In the data rows, 128 means zero.
Some points, one per row:
[148  89 118 101 114 124 100 124 116 140 131 102 111 142  99 136 109 120
 119 103 120 116 131 134  77 131 147 138 142 147 121 122 147 160 105 141
  78 148 123  99 119 168 143 144 130 128  63]
[162  79 124  61  72 104 148  93  96 127 103 128 166 169 158  96 147 116
  87 132 115 137 133 138 155  90 127 116 137 127 122  97 141 194 129 100
  95 134 122  90 158 137  79 146 153 109 121]
[162  98 102 114 167 143 145 113 133 141 124 111 157 188 156 108  88 126
 153 139 108 137 117 112 122  77 148 144 130  92 110 110 168 114 141 104
 117  93 154 105 108 162  45 140 134 123 126]
[150  96 117 121 130 127 134 153 142 114 118 108 127 160 174 178 126  90
 171 145 114 144 131 126 137 136 205 124 130 100 153 114 133 100 159 171
 157 125 188 132 122 125 182  97 143 151 166]
[102  61 173 224 215  61  21 110 210 123 121 202 134  49 151  98 181  89
 204 114  76  62  94 134   8   0  92 123  87 149  45 134 222  58 178  22
 100 240 255 154 109  12  71 172 106 109 126]
[125 150 131  94 130 136 134 128 142 135 128 129 115 126 118 135 111 134
 119 145 126 136 140 122 135 140  87 117 128 125 136 130 112 116 124 139
 127 135 117 146 130 126 144 117 117 112  95]
[142 116 131 165 120 144 133 125 126 122 130 133 130 128 144 137 122 137
 125 118 128 129 133 125 170 141 146 155 137 137 130 138 151  59 113 135
 128 126 124 100 119 121 168 121 119 118 122]
[120  66 124 116 120 139 127 143 117 129 134 135 124 128  84 141 130 133
 137 119 116 158 150 127 147 120 116 142 129 116 157 122 148  59 128 150
 128 108 114 118 142 128 175 116 127 127 183]
[130 149 112 108 133 133 136 133 124 130 135 139 145 131 169 138 156 134
 121 144 137 126 126 123 167  92 157 135 132 129 131 135 115 118 129 127
 102 124 132 149 127 126 168 122 135 159 198]
[112  74 136 116 138 140 164 122 107 121 109 148  94 134 141 110 115 126
 127 130 127 115 108 129 131 139 111 115 124 110 159 127 111 114 117 135
 117 113 111 142 143 129 117 117 131 149 148]
[123  73 121 160 125 115 108 126  54 156 151 168 140 112 121 127 139 138
 115  56 134 116 143 147 148 201  86 136 121 157  86 119  89 130 183 152
 171 105 137 138  92 157  97  99  93 161 166]
[120 170 129 108 108 143 143 117 154 132 120 138 109 131 129 134 108 130
 102 144 130 105 139 133 136 123 105 106 144 116 140 115 118 161  99 130
 118 144 134 140 149 138  81 125 147  76 104]
Here are 16 more points, each followed by its number:
[151  81 106 142 122 133 165  93 146  92 131 109  89 155  92 191  80 128
 168 131 162 198 152  93 116 122 205 120 137 171 171 141  55 136 162 150
 157 113 178 103 120  99 172  77 185 126 136] 0
[133 102 122 138 118 141 118 127 130 127 132 124 120 124 126 134 127 135
 101 132 127 119 129 137 146 117 130 113 126 133 130 132 136 101 139 134
 116 123 109 146 143 124 138 132 129 119 157] 1
[123  50 129 133 118 149 136 129 119 144 128 131 126 128 104 130 116 130
 120  95 130 136 131 132 118 122 161 116 137 124 146 134  97  93 125 153
 121 131 129 122 147 131 159 118 124 131 152] 2
[154 197 140  68  57 135 107 234 123  85 123  29 122 137  91 144 123 135
 121 166  99 180 109 110 110 189 206 132 128 126  93 130 111 152   0 150
  91 164  51 153 135 219 149 152 145 105   9] 3
[129 161 109 137  98 130 128 159 147 155 123 124  97 143 128 133 112 121
 132 184 119 119 105 137 137 120 109 151 124 137  91 142 175 176  67 116
  98 145 115 123 146 121 186 133 112 123  81] 4
[133  95 133 107 130 144 136 132 120 136 126 135 123 125 156 131 120 125
 116 141 133 122 139 123 149 115 135 138 134 124 151 132 107 104 119 155
  98 128 135 115 115 127 142 116 127 104  90] 5
[150 102 132 129 124 126 129 121 125 137 134 143 118 134  87 120 138 138
 133 184 127 133 118 136  99 141 130 115 128 137 126 141 160  77 125 129
 145 117 136 142 122 107 145 126 102 117 131] 6
[127 117 136 130 121 126 129 117 122 133 132 139 108 125 130 141 137 139
 106  94 127  89 137 127 161 166 160 132 132 124 151 136 155 136 124 115
 125 101 119 124 146 137 155 134  98 143 155] 7
[129 155 129 139 122 135 139 140 121 138 136 123 111 135 135 128 113 127
 111 173 127 140 113 122 130 144 155 147 129 132 163 135 158 142 105 140
 129 131 108 155 128 126 178 115 134 121 148] 8
[122 187 116 131 133 102 177 168 153 136  90 150 151 112 162  98 123 138
 147 160 150 176  87 152  79 155  90 102 118 110 151  86 215 205 121 166
 126  97  77  88 141 133 130 150 130 138 153] 9
[237 106  36   0 136 151 123 154  79 143 119  17 217 204 127  39  49  89
 251 188  70 147 118  98 183   0  26 255 129  13  13  89 169 225 102   0
 169 118 189 146 129 196  88 198 199 105  64] 10
[151  72  75 166 142 118 153 145  81 158 107 194 185 109  51 127  96 127
 110  91 161 113 129 116 174 155  50 121 165 110  90 104  72 193 156 126
 176  92 144 125 123 171 124 143  99 111  95] 11
[135 125 126  97 120 151 125 136 111 137 127 136 116 135 121 138 123 134
 122 147 127 140 132 133 141 139 131 148 128 129 136 129 101 150 123 130
 128 114 119 120 122 129 176 117 131 146  82] 12
[127 186 113 109 129 132 148 116 111 133 128 116 111 121 145 128 122 130
 115 149 116 136 130 140 138 161 138 145 127 121 147 131 140 155 128 138
 124 130 138 120  99 141 203 128 122 124 119] 13
[145 150 163  69 133 125 148 137 103 146 113 100 162 130 153 139 123 110
 133 161 154 144 125 132 143 139 117  88 124 116 190 147 133 127 117 157
 129 141 113 122 116 124 133 112 149 148 115] 14
[127 172 154 145 150 103 142 129 121 176 126  93 156 139  88 143 134 114
 132 106 131 107 170 159 116 151 171  75 150  98 177 147 169  90  81 148
 123 122  93 123 129 138 130 141 118 139 155] 15
Which three of these numbered points are nearest to each point below by angle, seen from the average point of the first points? Their numbers follow each, nearest first.
[108 255 169   0 111 116  87 239 116  85 114   0 128 106  62  58 149 182
  51 255  66 202  90 149 113 164 160 112  67 105  49 112  31 229   0 110
 127  97   0  94 130 195  51 206 201 147  17] > 3 12 4
[109 134 104 123 130 132 136 127 143 142 131 118 106 117  73 121 136 132
 105 179 127 120 130 138 132 143 115 133 113 135 139 131 166 155 134 134
 120 140 146 132 109 152 149 131 125 132  71] > 4 13 12
[152 164 129 123 121 112 148 164 109 117 115 154 144 138 154 122 106 128
 131 107 161 170  96 148 112 142 127 109 131 116 151  98 135 142 129 147
  80 112  94 135 110 121  89 110 129 114 116] > 9 14 3
[134 169 123  75 105 155 132 218 170 105 103  88 130 179 204 171 131 113
 178 155 105 183 144 158 122 108 133  94 110 118 134 125 107  86 181 155
 154 118 136 117 121 127 120  73 149 105 105] > 14 3 0
[128 164 117 138 134 167 149 121  84 115 149 214 178 104  84 139 140 130
 102  69 173 108 160 109 210 104 106 147 162 177  66 123  93 133 158 115
 176 120 206 165  96 194 114 104 121 168  84] > 11 12 7
[140 166 171 187 156 115 146 135 136  92  94 137 130 114 185 127 129 121
 157 125 138  92 131 127 105  89 150 120 148 132 170 144  54 106 126 109
 144 162  66 122 162  95 115 122  85  97 172] > 15 1 8
[138  63 119 141 126 148 133 156 143 129 142 129 133 127 166 141 133 122
 138 157 133 138 132 122 162 141 169 131 130 127 135 138  95  97 104 112
 110 121  93  92 148 124 130 117 130 152  83] > 5 12 3
[119 174 126 153 112 132 135 146 135 156 125 120 136 124 122 137 110 129
 104 111 129 154 141 146 132 140 147 123 134 124 150 140 157 155 107 136
 124 139  99 118 132 110 106 127 133 142 120] > 15 8 9
[121 115 103 110 154 136 163 119  51  71 113 197 156  98 100 172 134 153
  79  74 179  85 145  77 148 144  59 143 176 174 109 162  79 109 192 153
 118 110 136 113 127 160 141  68 129 117 125] > 11 5 12
[117 136 126 142 117 151 128 146 134 138 128 140 146 128 116 137 145 123
 121 120 126 148 132 129 111 163 157 111 128 125 139 133 130 124 113 124
 118 116 131 142 136 116 164 127 136 145 134] > 8 15 13
[135 167 125 118 120 144 138 128 121 125 134 135  99 126 185 127 135 128
 125 151 125 120 143 126 158 182  98 128 124 127 131 129 137 150 131 132
 133 135 145 135 121 130 188 126 123 128 117] > 13 8 12
[139 171  98 137 128  87 176 120  78  95 124 237 176 108  58 159 137 136
  56  72 200 138 157  84 162 207 180 119 196 166  81 123 104 107 197 154
 151 116 151 183 112 180  95  80 122 112 159] > 11 7 0
[144 139 128 101 107 132 129 124 125 110 121 114 112 129  79 128 144 131
 128 140 115 120 146 128 139 139 149 136 128 112 129 114  93  83 130 129
 137 103 136 101 150 125  94 115 144 100 147] > 3 0 6
[112 130 129 119 133 147 130 117 117 137 134 129 117 126 103 131 128 130
 119 119 124 137 129 118 150 163 127 151 125 133 152 131 122 152 122 140
 115 130 111 131 143 124 103 118 135 140  78] > 12 3 13
[130  67 130 133 121 117 122 125 140 122 130 129 124 123 140 134 143 127
 124 139 126 114 118 134 130 135 184  87 129 132 141 137 152 180 127 122
 126 121 145 118 122 128 135 129 120 131 168] > 7 8 0
[117 138 154 121 118 129 129 109  98 128 127 120 126 172 139 123 104 138
 145 126 133 137 120 143  91 153  97 162 109 139 139 129 117 124 124 145
 137 132 109 148 127 126 135  85 135 118  67] > 12 3 13
[126 167 127  86 137 154 139 129 123 140 130 125 115 112 130 137 135 127
 130 113 127 155 123 130 138 124  92 154 132 133 131 137 155 137 129 148
 146 130 100 110 124 140 151 133 111 155 144] > 13 12 9
